Each row is where one point has got to under a steady rotation. How many steps took it there?
The counts run from 0 to 156.
[126 142 140 130 116 126 158 145 136 192 108 119 137 132 152 112 130  94
 107  76  94 157 100  81 128 141 144  70 124  97 142 127]	55
[122 103 130 166 116 118 156 115 141  62 149 132 123 170 131 139 145 146
 121 163 134  70 154 101 148 104 151 156 118 147 119 128]	111
[121 190 156 109 125 137 119 126 119 158 111 140 105 105 102 151 173 114
 143 130 133 163 159 128 125 110  66 154  96  77 152 133]	65
[ 98  97 135 125 148 132 116 126 136 146 153  75 120 113 201 136 136 170
 141  96 112 173 185 114 155 126 122 134 155  90 119 162]	90
[168 135 136 118 124 135 126 111 181 104 153 106 139 127 134  95 174 141
 202 149 107  97 118 118 102 127  93 157 112 111 141 141]	128
[144 196 154 118 131 163  99 108 131 162 103 124 167  96 147 154 139 125
 121 126 122 182 163 108 109 142 115 146 114  87 152 137]	51
[111 126 146 115 137 118 150 142 105 201 111 127 133 151 156 111 128 110
  84  75 113 173 113  98 151 132 153  99 100 114 116 105]	68
[146 126 161 144 107 133 108 127 143 116 122  90 133 124 132 101 149 140
 171 159 121  98 107 122  93 163 102 164  95 112 183 191]	114
[106 115 131 105 166  99 166 146 128 196 130 164 105 147 147 134 148 141
 106  80 115 133 145 102 143  92 126 141 101 138  76  90]	67
[148 135 106 117 130 122 111 135 147 135 123 117 140 147  75 122 138  84
 131 130 121 134  51 102  94 153 122  63 159  96 146 145]	145
[155  82  93 118 153 129 134 125 161 132 166 120 150 164 131 111 132 161
 145 107 100 155 104 129 133 112 134  88 181 150  78  94]	18
[155 183 135 164  98 162 112 112 129 111 100 112 161 129  96 180  94 127
  94 168 134 151 123 112 113 138 129 115 173 108 149 154]	149
[121  90 119 115 177 123 124 120 123 137 157 139 119 182  82 111 137 152
 117 126 132 114  85 143 134 128 109 136 145 157  54 104]	120
[114 117 161 142 121 128 108 139  85 126  90  86 124 138 122 120 123 126
 119 135 149 125 142 127 115 167 146 156  87 115 183 222]	100
[140 136 115 123 104 150 124 151  96 130  88 123 147 151  84 163  88 124
  88 112 142 188 145 128 131 114 165  71 158 138 150 149]	46
[150 161 143 150 127 169 125 100 137 149 104 119 190 113 182 156 100 145
  97 121 110 170 155  89 102 165 140 147 155 133 139 148]	37
[150 162 135 129 136 136 115 111 121  84 118 154 140 159  62 163 144 137
 117 179 148  94 128 126  88 111 115 191 106 148 118 126]	137
[115 160 140  92 152 110 149 133 144 161 129 174  95 125 112 147 173 126
 143 112 127 119 157 125 139  83  77 161  93 111 112  95]	66
[133 111 163 168 105 117 124 131 122 124 100  72 132 135 164 125 104 146
 117 150 114 104 126  98 104 154 157 148 110 110 173 206]	113
[138 131 149 111 132  99 102 140 110 149 120  72  86 140  81 137 126 126
 132 137 122 158  81 143 108 107  98 102 126  67 126 162]	118
[109 154 169 174  86 161 126 108 105 100 127 121 115 166  97  92 142 100
 104 157 129 127  99 135 167 152 116 102 112  89 141 130]	96
[152 106 145 120 125 136 133 133 160 107 146 101 106 139 122  95 158 175
 204 149 116  99 130 148 120 127  81 175 113 146 135 156]	115
[ 98 115 128 117 144 135  88 135 108 122 111 110 144 125 107 119 153  91
 121 129 163 115 153 110 105 169 146 146 103 110 189 204]	87
[105 100 123 113 164 144 103 130 136 108 142 132 134 129 117 107 187 114
 172 128 156 105 168 119 119 165 106 175 117 134 156 172]	88
[169 166 169 131 108 140 142 122 122 186  83 107 151 110 159 129 102 157
 124 120  90 165 117 114  95 145 133 152 111 121 141 148]	153
[106 119 127 132 122 147 144 131 112  86 149 146 123 183  78 100 166 115
 124 131 164 104 169 146 178 100 140 145  89 148 119 100]	84
[158  92 126 121 116  98 146 146 155 133 129  74 108 138 163 140 107 174
 143 110  93 152 106 119 124  71 134  99 160 115 109 138]	130
[162 170 163 163  97 167 124  90 129 131  89 109 171 123 148 147  94 144
 106 159 106 139 108  99  99 157 136 152 141 129 159 152]	24
[154 124 123 126 131 111 115 131 144 131 123 120 111 147  56 126 137 115
 145 152 123 113  47 131  99 138  85  84 159 108 130 141]	132
[140 122 110 132 112 160 173 139 156 112 142 173 135 164  89  89 172  99
 159 114 128 114 119 119 168 126 111  80 129 154 147  85]	57
[182 162 141 121 108 133 163 117 169 112 128 144 126 125 112 142 141 168
 172 138 105  97 142 128 106  81 102 189  99 144 130 113]	26
[145 105 138 114 125 102 113 143 125 140 120  51  87 134 147 143 104 175
 130 121 104 166 117 147 127  85 124 107 145  84 115 170]	117
[135  86 126 143 132 152 142 119 128 134 138 126 144 185 107 135  91 178
  97 138 120 146  98 149 144 132 129 122 181 182  65 112]	134
